The rows of X fall into several groups, and each row is roughly a mix of its group's hidden directions.
X:
.05  -.12  -.09  .11  -.34  .27  .03  .37  .06  .05  .19
-.27  -.15  -.08  -.01  .06  .19  .06  -.25  .16  .28  -.30
-.06  .27  -.30  .36  .11  -.07  .02  .20  .07  -.05  .22
-.22  -.38  -.19  .18  -.01  .15  -.05  -.27  .04  -.21  .05
-.32  -.06  .09  .25  -.11  -.25  -.25  -.06  .13  -.06  -.24
.25  .11  -.04  -.06  .02  -.33  -.29  .12  -.03  -.25  .23
-.12  -.41  -.02  .12  -.18  .20  -.17  .06  .25  -.07  -.19
-.21  -.37  -.11  .03  -.04  -.05  .01  .04  .40  -.17  .10
-.04  -.26  -.15  -.02  -.05  .13  -.46  -.25  .11  .08  -.07
-.24  .17  .20  .17  -.02  -.13  -.44  .13  .08  .09  -.06
.00  .05  .10  .20  .10  .36  .16  -.13  .12  .32  -.23
.06  .01  .40  -.26  -.12  -.29  .17  -.15  .11  .00  .07
-.26  -.12  -.29  -.05  .26  -.12  .05  .03  -.04  -.25  -.29
.03  .28  -.19  .05  .19  -.10  .34  -.13  -.27  .04  -.18
-.31  .05  -.06  -.08  .20  .05  .12  .04  -.06  -.21  -.43
-.09  -.13  -.12  -.27  -.28  .31  .24  -.20  -.02  -.11  .11
.10  .26  .13  .01  .13  -.10  -.15  -.28  -.29  .19  -.25
-.02  .10  .31  -.35  .05  -.14  .13  .29  -.09  -.16  .13
-.06  .13  -.08  -.23  .09  -.07  .35  -.36  -.18  .08  -.15
-.19  -.30  -.26  -.08  -.11  -.05  .39  .16  .00  -.07  .11
-.06  -.13  .03  -.26  .17  .28  .20  .21  -.30  -.16  .09
.17  -.22  -.27  .17  -.03  .20  .29  .25  -.07  -.14  .11
.12  -.13  -.07  .01  .32  .14  -.20  -.07  -.20  .40  -.03
.15  .08  -.04  .36  .01  -.35  -.11  .04  .07  -.26  .18
.29  -.22  .01  -.02  -.13  -.16  .07  .10  -.22  -.35  .21
.13  -.32  -.25  .04  .24  -.13  .24  -.05  -.29  -.06  -.03
-.11  .04  -.26  .39  -.18  -.10  -.05  .34  -.04  -.01  -.08
-.24  -.06  -.05  -.12  -.25  -.20  -.41  -.19  -.13  -.06  .02
-.08  -.10  .10  .02  -.12  -.40  .14  -.04  .08  -.38  -.17
-.13  .13  -.08  -.13  -.32  -.27  -.32  -.23  .04  .07  -.11
-.10  .05  .05  .46  -.20  .18  -.28  .05  -.05  .15  -.04
.00  -.36  -.19  .14  .36  .03  -.01  -.20  -.02  .18  .14
-.15  -.01  .00  -.03  -.36  .12  -.26  .13  -.09  -.27  .27
-.07  .16  .14  .21  -.17  .25  .07  -.40  .07  .03  -.23
.01  -.13  -.10  .08  .27  .35  -.34  -.23  -.04  .03  -.06
.12  .20  .21  .32  -.07  -.10  .07  .21  .33  -.19  -.04
.36  -.08  .02  .17  -.18  -.04  -.26  -.36  -.06  -.01  .08
.25  .09  .14  -.06  -.30  -.12  .04  .16  .27  -.31  .11
-.03  -.18  .09  -.42  .09  .01  .29  -.09  -.26  -.08  -.11
-.04  -.31  .01  .09  -.04  -.31  .40  -.12  .06  -.15  .00
.14  .03  -.03  .20  .20  -.18  .02  -.20  .05  .41  -.25
.27  -.39  -.15  -.10  .10  -.10  .33  -.01  -.09  -.07  .07
.28  -.19  -.01  -.17  -.23  .23  .29  .26  .00  .03  .01
-.05  .26  .27  -.12  -.05  .24  .26  .09  .28  .12  -.13
-.41  .29  .28  -.05  .19  -.06  -.01  .07  -.03  .14  -.09
-.32  -.14  .05  -.16  .31  -.25  -.01  .06  .19  -.23  .09
.42  -.11  -.07  .05  .15  -.08  .15  .05  -.16  .31  .19
-.09  -.06  -.11  .00  .05  -.37  .26  .08  .10  -.17  -.35
-.04  .13  -.13  .26  -.01  .37  .05  .24  -.28  .01  .16
.10  .04  -.04  -.11  -.46  .02  .22  .14  .31  .01  .07
.25  -.17  -.12  .28  .11  .34  -.07  -.05  .04  .15  -.24
-.02  .19  .00  -.38  .13  -.09  .00  .40  .07  -.13  .08
.12  -.23  .04  -.03  -.14  -.40  .00  .08  -.02  -.01  .38
-.03  -.54  .00  .13  -.22  -.09  .06  .18  .00  -.01  -.01
-.21  .23  .20  -.30  -.32  -.04  -.04  -.21  .15  .07  -.02
-.17  .29  .11  .00  -.01  .21  .40  .03  .15  .16  -.15
.06  -.11  .26  -.14  -.01  -.13  -.18  -.41  .11  .25  .12
.06  -.08  -.15  -.01  -.10  .35  -.17  .05  -.33  -.32  -.05
.20  -.35  -.09  .14  .23  .15  -.23  -.02  .23  .14  -.09
-.25  -.23  .21  .09  -.25  .31  -.22  .01  -.09  .05  .13
.08  -.29  -.33  .10  .09  -.01  .29  .03  .07  .05  .31
-.07  -.10  .16  -.29  .16  -.20  .15  -.07  .21  -.35  -.15
.11  -.16  .24  -.13  .01  .06  -.24  .43  .09  .01  -.20
-.30  -.07  -.19  -.40  -.08  -.09  .16  -.04  -.20  -.09  .14
-.11  -.26  -.04  -.25  .12  .22  -.07  -.42  -.13  -.02  .00
-.13  -.04  .22  .06  -.04  .35  .18  -.07  .11  .29  -.28
.40  .03  -.22  -.17  -.30  .10  .09  -.09  .21  -.05  .09
.05  -.11  .24  .04  -.09  -.44  .28  -.12  .16  .07  .04
-.13  .12  .10  -.19  .00  .38  .29  .06  .16  .17  -.21
.36  .30  -.18  .10  .34  .02  .05  -.09  .09  -.02  -.04
.10  .37  .11  -.15  .04  .23  -.25  .16  -.09  .27  -.01
-.26  .20  .03  .37  .16  -.01  -.13  -.26  -.12  .01  -.17
.26  -.04  .39  -.14  .09  -.30  .01  .01  -.13  .14  .17
.18  -.13  .09  .07  .06  .08  .13  -.24  .23  .17  .42
.39  -.02  -.11  .20  .12  -.20  -.21  .21  .09  -.15  .15
-.03  .21  -.20  -.21  .14  .02  .22  .27  -.29  -.22  -.04
-.25  .01  .17  -.03  .20  -.03  -.33  -.39  -.07  .03  .08
-.25  .23  .21  -.10  .20  .03  -.22  -.06  .20  .31  -.07
-.03  -.26  -.34  -.03  -.27  -.29  -.11  -.09  -.18  -.08  -.02
.03  -.20  .19  .31  .22  -.10  -.26  .16  -.05  .27  -.07
-.21  .05  .30  .08  -.20  .11  -.14  -.34  .05  .13  -.23
.12  -.18  .28  .23  -.01  .15  -.04  .27  .21  .15  -.23
.05  .15  -.18  -.31  -.11  -.16  .23  .35  -.12  -.05  .12
-.19  -.08  .43  -.05  -.25  .16  -.25  -.05  -.06  .01  .12
-.09  -.15  -.16  .36  -.23  -.03  -.09  .00  -.10  .33  -.20
.14  .29  -.18  .43  .11  -.01  .09  -.03  -.10  .20  .10
-.02  -.31  -.16  .20  .02  .02  .40  .22  .14  .12  .07
-.16  -.15  .24  -.12  -.41  -.09  -.05  .26  .09  -.12  -.12
.15  -.31  .14  .02  -.13  -.18  .18  -.09  -.25  -.34  -.03
.05  -.17  .02  -.10  -.47  -.01  -.04  .19  .24  -.10  .20
.20  -.12  -.12  .16  .34  .13  -.30  .18  -.08  .15  -.16
.05  .10  .08  -.25  .03  .36  -.01  -.26  -.06  .32  -.13
.16  .15  -.14  -.09  -.25  -.03  .35  .33  -.02  -.15  .11
.07  .02  .18  .20  -.38  .12  -.14  .09  .04  .27  .25
.35  .03  -.13  -.03  -.04  -.12  -.36  -.23  -.14  -.14  .15
-.01  .33  .18  .02  .39  -.10  .19  -.03  -.25  .00  -.05
-.06  -.18  .39  .26  -.03  .04  -.07  -.02  .06  .35  -.12
.15  .16  -.34  .28  -.12  -.05  -.32  .12  -.12  -.12  -.01
-.05  -.05  .16  .33  -.09  -.41  -.05  .14  .08  -.19  .15
.17  -.21  -.12  -.12  -.35  .12  .10  .34  .17  .06  .10
.15  .36  -.17  .09  .02  -.14  -.12  .13  .25  .32  -.01
-.06  -.10  -.11  .13  .32  .07  .09  -.18  .09  .30  -.34
-.37  .16  .16  -.01  .05  -.14  .19  .34  .13  -.13  -.05
.10  -.23  .22  .08  -.16  -.42  .17  -.17  .05  -.13  .07
-.19  .03  -.24  -.07  -.13  .38  -.09  .15  .10  -.14  .29
.04  .25  -.25  -.14  .13  .19  .14  .35  .06  .22  .13
.26  -.34  -.20  -.06  .20  .15  -.03  .14  -.08  .31  .05
.24  .03  -.02  -.30  .17  .05  .06  .43  .15  .07  .11
-.16  -.31  -.29  .11  .03  .15  -.29  -.20  -.03  .09  -.17
-.29  -.26  .03  .23  .30  -.03  -.05  .15  -.28  -.04  -.02
-.11  .22  -.47  .06  .08  .15  .06  .21  .19  .05  -.09
.06  -.30  -.03  .18  -.02  -.04  -.18  -.32  .27  .25  -.08
.15  .23  .34  -.06  .10  -.31  .14  -.20  .18  -.08  .07
.01  -.05  -.11  -.45  .12  .15  .18  .04  -.07  .30  .14
.25  -.01  .41  -.14  -.09  -.18  .10  .02  -.31  -.08  -.06
-.19  -.07  .25  -.21  -.10  -.02  .07  .18  -.04  -.36  -.27
-.42  -.05  .11  -.09  -.32  .12  -.27  -.04  .01  -.06  .08
-.08  .04  .26  .00  .12  -.12  -.08  -.45  -.22  .20  -.03
.03  -.12  -.36  .30  -.10  .21  -.19  -.21  .13  .09  .09
-.44  -.18  -.03  -.17  .14  .05  .15  .20  -.15  .17  -.10
.21  .09  .03  .28  .25  -.22  -.34  .20  -.01  .01  -.02
-.49  -.05  -.08  .24  -.07  .01  .01  .10  -.03  .15  -.24
-.12  -.27  -.14  .20  -.17  -.17  -.40  .10  .11  .08  -.11
.00  -.13  .20  -.50  -.03  .03  .09  -.08  -.27  -.01  -.12
.00  .08  .13  .06  -.13  -.28  .35  -.05  .27  .29  .02
.30  .03  -.22  -.25  -.15  -.12  .05  .10  -.16  .29  -.20
.07  -.17  -.02  -.20  -.05  .21  -.39  -.33  .13  .01  .04
-.06  -.30  -.06  .13  .10  .22  .30  -.26  -.12  .24  -.07
-.25  .01  .28  .15  -.23  .21  -.19  .04  -.31  .04  -.04
-.26  .12  .28  .29  -.23  .06  -.15  .21  -.03  -.19  -.07
-.01  -.29  .14  -.05  .30  -.08  .33  -.11  -.07  .26  .09
.02  .25  -.15  .07  -.10  .07  .09  .39  -.30  -.09  -.19
-.14  .31  .10  -.22  -.38  .14  -.13  -.15  .15  -.02  .06
-.29  .01  -.01  .13  .27  .19  -.18  -.13  -.26  -.18  -.21
-.30  -.04  -.09  .10  -.14  -.25  .17  -.08  .32  -.25  -.12
-.29  -.01  .32  .01  -.20  .24  -.20  .15  -.15  -.18  .04
.33  -.29  -.10  .06  .09  -.02  .10  .00  -.39  -.15  -.02
.16  -.14  -.09  .06  .00  -.18  .38  .03  .14  .25  .29
-.18  .00  -.08  .41  .20  -.12  -.10  .29  -.17  .03  -.12
.21  -.33  .17  .00  -.09  -.27  .20  -.07  -.12  -.17  .23
.08  -.22  .21  .09  -.31  .13  .09  -.27  -.27  -.13  -.12
-.17  -.23  -.20  -.08  -.22  .20  .10  .37  -.17  -.08  -.06
-.02  .13  -.05  .12  -.20  .05  -.08  .01  .10  -.50  -.23
-.24  .24  .29  -.07  -.26  .00  -.29  .09  .06  -.10  .16
Each list below has three rows that fit no group; the rest each fit one group, if only roughly. Name those rows in the order they come.
    K_674: .33  -.23  -.16  -.21  .05  -.09  .19  .27  -.18  -.13  .02
    K_167: -.06  .12  -.14  -.08  .04  -.38  .35  -.04  -.25  .07  -.14
    K_133: -.05  .16  .23  -.21  -.01  -.01  -.39  .14  -.10  -.30  -.05
    K_807: .19  .11  .16  -.16  .05  .29  -.26  .13  .31  .19  .03
    K_116: .45  .01  -.31  .00  .07  .06  -.17  -.09  -.04  -.24  .05
    K_806: .18  .21  .16  .14  .37  -.15  .25  .16  .03  .13  -.11
    K_520: .41  .00  -.15  -.01  -.12  -.17  -.03  .00  .33  .17  -.19
    K_499: .10  .14  -.21  .27  .06  .14  .32  .00  -.32  .15  .06
    K_930: -.10  -.17  -.34  .01  -.27  .08  -.31  -.14  -.18  -.16  .01
    K_898: -.06  .08  .13  -.09  -.04  -.29  -.17  .36  .02  -.35  .02
    K_579: .30  -.09  -.04  -.28  -.22  -.09  -.34  -.02  -.08  -.21  .03
    K_722: .20  .29  .09  .29  -.24  -.12  -.25  -.09  -.18  -.13  .02
    K_774: -.11  -.10  -.19  .24  .03  .43  -.27  .05  -.07  .09  .10
    K_303: -.05  -.08  -.18  -.07  -.25  -.27  .39  .06  -.23  -.10  .06
    K_775: -.11  -.08  -.22  -.14  -.07  .10  .31  .35  -.28  -.06  .08
 | K_674 K_807 K_722
    K_661: .27  -.08  -.07  .00  -.08  .09  -.28  .10  -.31  -.32  .12
    K_52: -.04  .16  -.18  .34  .14  -.17  -.25  -.15  .20  .09  .21
    K_358: -.16  -.10  .03  -.33  -.11  .01  -.18  -.46  -.06  .05  -.05
    K_704: -.07  -.22  .15  .15  -.17  -.33  .26  .11  -.18  -.19  .14
    K_550: .17  .15  .05  -.17  .06  .04  -.18  .30  -.31  -.29  -.10
    K_288: -.29  -.15  .22  -.03  .13  -.15  .36  -.20  -.08  -.18  -.05
    K_341: .02  .23  -.18  -.23  .37  -.11  .06  -.09  .26  .20  -.01
    K_313: -.24  .01  -.06  .18  -.34  .09  .01  .36  -.20  .05  .09
    K_723: .45  .00  -.27  -.10  .08  -.11  .21  -.19  -.12  -.02  -.03
    K_360: .01  .22  -.23  .09  .26  -.38  -.04  -.19  .02  .06  -.20
    K_152: .07  -.13  .02  -.02  -.45  -.11  -.33  .02  .19  -.07  -.12
    K_808: .09  .06  -.35  -.04  .01  .03  .26  -.17  -.38  -.17  .00
 | K_704 K_341 K_152
    K_231: -.20  .14  .00  -.21  -.30  -.13  -.08  .08  .30  .28  .10
    K_707: .26  -.27  -.21  -.12  .20  .29  -.12  -.10  .22  .06  -.01
    K_432: .18  -.13  -.43  .14  -.23  .13  -.26  -.02  .11  -.02  -.07
    K_81: .04  .27  -.05  .01  .31  -.12  -.01  .14  .16  .38  -.15
    K_149: -.30  -.06  .07  .01  -.01  .24  -.38  -.26  .01  -.16  -.01
    K_501: .07  -.09  .16  -.22  -.27  -.21  .30  .16  .18  -.03  .20
    K_630: .23  .04  .42  -.15  -.15  .25  .19  -.02  -.15  .08  .03
    K_335: -.03  -.13  -.08  -.04  .34  -.03  .14  .15  .15  .24  .37
    K_420: .17  .06  .01  -.43  .13  .10  .06  .07  .11  -.35  -.14
    K_548: .11  .12  .33  -.12  -.13  .07  .05  .26  .33  -.04  .24
    K_613: -.20  .13  .24  -.17  .21  .09  .05  -.29  -.31  -.13  .10
    K_941: .11  .24  .13  -.06  -.33  -.09  .31  -.11  -.02  -.28  -.09
    K_421: .23  .35  .02  -.07  -.06  .05  .09  .23  .23  .32  -.04
 | K_231 K_941 K_421
    K_362: -.17  -.18  -.03  .21  .02  .41  -.20  -.07  -.29  .04  -.03
    K_459: .29  .36  .16  .07  .07  .02  .12  .29  -.01  -.13  .21
    K_28: -.01  .33  -.09  .10  -.12  -.14  -.30  -.07  .35  .15  .02
    K_462: -.33  -.02  -.21  -.01  .03  -.08  .20  -.21  -.36  .00  -.17
    K_702: .11  .39  .21  -.26  .00  -.06  .05  -.13  -.19  -.18  .19
    K_817: -.38  -.05  -.15  -.11  -.07  .18  .06  .42  -.03  .07  .00
    K_594: .28  .24  .05  -.11  .25  -.11  -.28  .17  -.21  -.06  -.15
    K_598: .12  .17  -.37  -.10  -.07  .14  .13  .24  .26  .22  -.04
    K_91: .20  -.44  -.22  -.06  .10  .03  -.01  -.22  .09  .18  -.14
    K_528: -.13  .36  .14  .36  .05  -.06  -.22  -.13  -.17  .08  .00
    K_987: -.10  -.15  -.06  -.41  .26  -.13  -.05  -.31  -.08  -.08  .03
    K_261: .15  -.07  -.12  -.18  .08  -.24  .31  -.03  -.34  -.16  -.15
    K_222: -.05  -.25  .21  -.07  .04  .21  .11  .28  .11  .34  -.15
 | K_817 K_598 K_261
    K_742: .16  -.18  .11  .11  .28  .13  -.07  .11  .04  .46  -.01
    K_130: .21  -.38  -.15  -.18  .13  .17  .15  -.22  -.13  -.09  .11
    K_252: .09  -.11  .03  .25  -.23  -.06  -.04  -.11  .19  .38  .27
    K_489: -.38  -.05  .39  -.19  -.02  .18  -.10  -.10  .13  .07  .04
    K_348: -.08  -.07  .41  -.09  .21  -.25  -.28  -.17  .04  .07  .04
    K_759: -.06  .29  -.04  .11  .26  .09  -.01  .22  .09  -.03  -.41
    K_212: .09  .06  -.37  -.17  -.04  -.10  -.20  -.33  .14  -.22  -.09
    K_57: -.40  .22  .21  -.16  -.05  -.12  -.04  -.21  .02  .19  -.16
    K_897: .09  -.23  .30  -.16  .06  -.13  -.06  -.01  -.30  -.33  .05
    K_26: .05  .20  .25  -.19  .15  .17  -.13  -.15  -.41  .07  -.02
    K_39: -.09  .13  -.10  .10  -.08  -.24  .13  -.03  .45  .24  .13
    K_395: .11  -.06  .01  -.07  -.44  .07  -.16  .37  .14  .03  -.04
    K_92: .03  -.19  .09  -.23  .11  .07  .35  -.09  -.26  -.22  .22
    K_758: .19  -.05  -.26  .11  -.24  .41  -.05  .01  -.17  .00  .16
    K_864: -.31  .26  .10  -.14  .00  -.09  -.31  .29  .13  .01  .03
 | K_759 K_212 K_864
    K_306: -.32  .08  -.28  .02  .20  .31  -.19  .06  .13  -.05  -.14
    K_442: .11  -.17  -.03  .02  .19  .33  .13  .17  .10  .36  -.19
    K_289: .36  -.27  -.19  -.17  -.04  -.02  .11  -.25  .22  .10  -.06
    K_854: -.04  .07  .11  .09  .24  -.18  -.06  .03  -.42  -.10  -.32
    K_763: .33  -.21  -.28  -.07  .14  .00  -.32  .05  -.18  -.03  .05
    K_839: -.19  -.07  .20  .01  -.43  .29  .06  -.21  -.06  -.06  .01
    K_158: -.09  .11  .13  -.15  .08  -.04  .56  -.07  -.13  .03  -.06
    K_270: -.23  .13  .00  .07  -.06  .08  .29  .32  -.22  -.29  .00
    K_651: .08  .19  .29  .07  -.31  -.23  .16  -.09  -.17  -.23  .11
    K_618: -.11  .03  -.34  .10  -.13  .18  -.32  -.25  .06  .07  -.20
    K_524: .26  .11  -.15  -.03  -.08  -.17  .49  .06  .07  .04  -.11
    K_840: .24  -.21  -.18  -.21  .09  .27  .12  -.27  -.13  -.14  .12
    K_181: -.17  -.25  .06  -.08  -.17  .16  -.02  -.09  -.08  .16  .45
    K_670: -.23  .34  .08  -.05  .07  -.19  .28  -.11  .30  .07  -.04
    K_23: .20  -.06  .03  -.20  -.37  -.21  -.21  .04  .06  -.17  .26
 | K_854 K_651 K_670
    K_104: .29  -.08  -.01  -.13  .09  -.37  .24  -.25  .09  -.14  -.07
    K_78: .43  -.04  .18  .07  -.12  -.38  -.01  -.03  -.12  .01  .05
    K_770: -.11  .16  -.22  .27  .27  .27  -.19  -.04  -.21  .01  -.11
    K_985: -.03  .13  .14  -.10  .33  .17  .19  -.11  -.19  .34  .12
    K_534: .11  .20  -.26  -.04  .13  .28  .04  .28  -.29  -.12  -.08
    K_118: -.20  -.17  -.32  .15  .09  .39  -.12  -.16  -.05  -.06  -.07
    K_692: -.14  .10  .48  -.10  .12  .14  -.09  -.09  -.16  -.23  .09
    K_452: .08  .34  -.03  .18  .02  -.17  .05  -.41  -.09  .19  .02
    K_660: -.04  -.14  -.17  .09  -.33  .07  .02  -.09  .19  -.07  .43
    K_417: -.12  -.02  .01  -.03  -.38  .18  .38  .01  .16  -.19  -.08
 | K_104 K_985 K_452
    K_712: .15  .28  .08  .13  .02  -.05  -.27  -.17  -.12  -.25  .31
    K_371: .05  -.18  -.45  -.12  .24  .13  .16  .05  -.05  -.05  -.21
    K_43: -.21  -.25  .33  -.13  -.06  -.08  .33  -.11  -.04  -.19  .02
    K_264: .11  -.03  .19  -.18  .25  -.05  -.20  -.39  .26  -.06  -.02
    K_34: -.07  .04  -.40  -.25  .21  -.15  -.02  .05  -.22  -.12  .21
    K_601: .33  -.10  -.14  .22  -.27  .03  -.25  -.05  -.14  -.24  -.01
    K_368: .18  .14  .15  .04  .30  .06  -.14  -.05  -.04  .44  .14
    K_336: -.06  -.23  -.15  .19  -.22  .31  .12  .21  -.19  .18  .12
    K_243: -.06  .21  .04  -.10  -.26  .41  -.13  -.27  .08  -.01  -.13
    K_720: .00  .16  .23  -.05  .15  -.29  -.32  -.16  -.15  .20  .17
    K_156: -.05  .01  -.24  -.18  -.03  .03  .06  .26  -.02  -.48  -.12
    K_483: -.26  .25  .24  .10  -.17  -.13  .25  -.29  .11  -.03  .05
    K_46: .02  -.21  -.04  -.26  -.35  .26  -.05  -.20  .15  -.18  -.01
    K_675: .04  .33  -.10  -.09  -.09  -.25  .07  -.05  .12  -.34  .24
 | K_712 K_243 K_46
    K_352: .11  -.27  -.11  .32  .05  .04  -.05  .12  .04  .43  -.02
    K_292: .18  -.10  .30  .06  -.41  .02  -.03  .14  .25  .08  -.06
    K_492: -.11  -.26  -.22  .00  -.14  .20  .27  .05  -.05  -.36  .06
    K_503: -.09  .30  .12  .34  -.17  -.07  -.02  .18  .20  -.11  .23
    K_517: -.12  .13  -.26  .30  .04  -.29  -.05  -.13  -.11  -.30  .11
    K_984: -.01  .18  -.06  .04  -.14  -.29  .22  -.06  .09  -.28  .36
    K_827: -.25  -.15  .19  .09  .08  -.20  -.26  .08  .24  .24  -.21
    K_959: -.23  -.07  .45  -.05  -.25  -.13  .10  .08  -.01  -.19  .09
    K_584: .24  .01  .00  .16  -.11  -.03  -.09  -.07  .41  .17  .32
    K_748: -.14  -.08  -.38  .21  -.16  .09  -.04  -.09  .04  -.31  -.22
    K_322: .19  -.15  -.17  -.08  -.32  .07  -.09  -.02  .37  -.22  -.06
    K_230: -.08  .18  .20  -.37  .00  .15  .04  .02  -.19  .05  -.35
    K_570: .09  .30  -.05  .07  .16  -.02  -.34  .12  .00  -.34  -.16
 | K_352 K_322 K_230
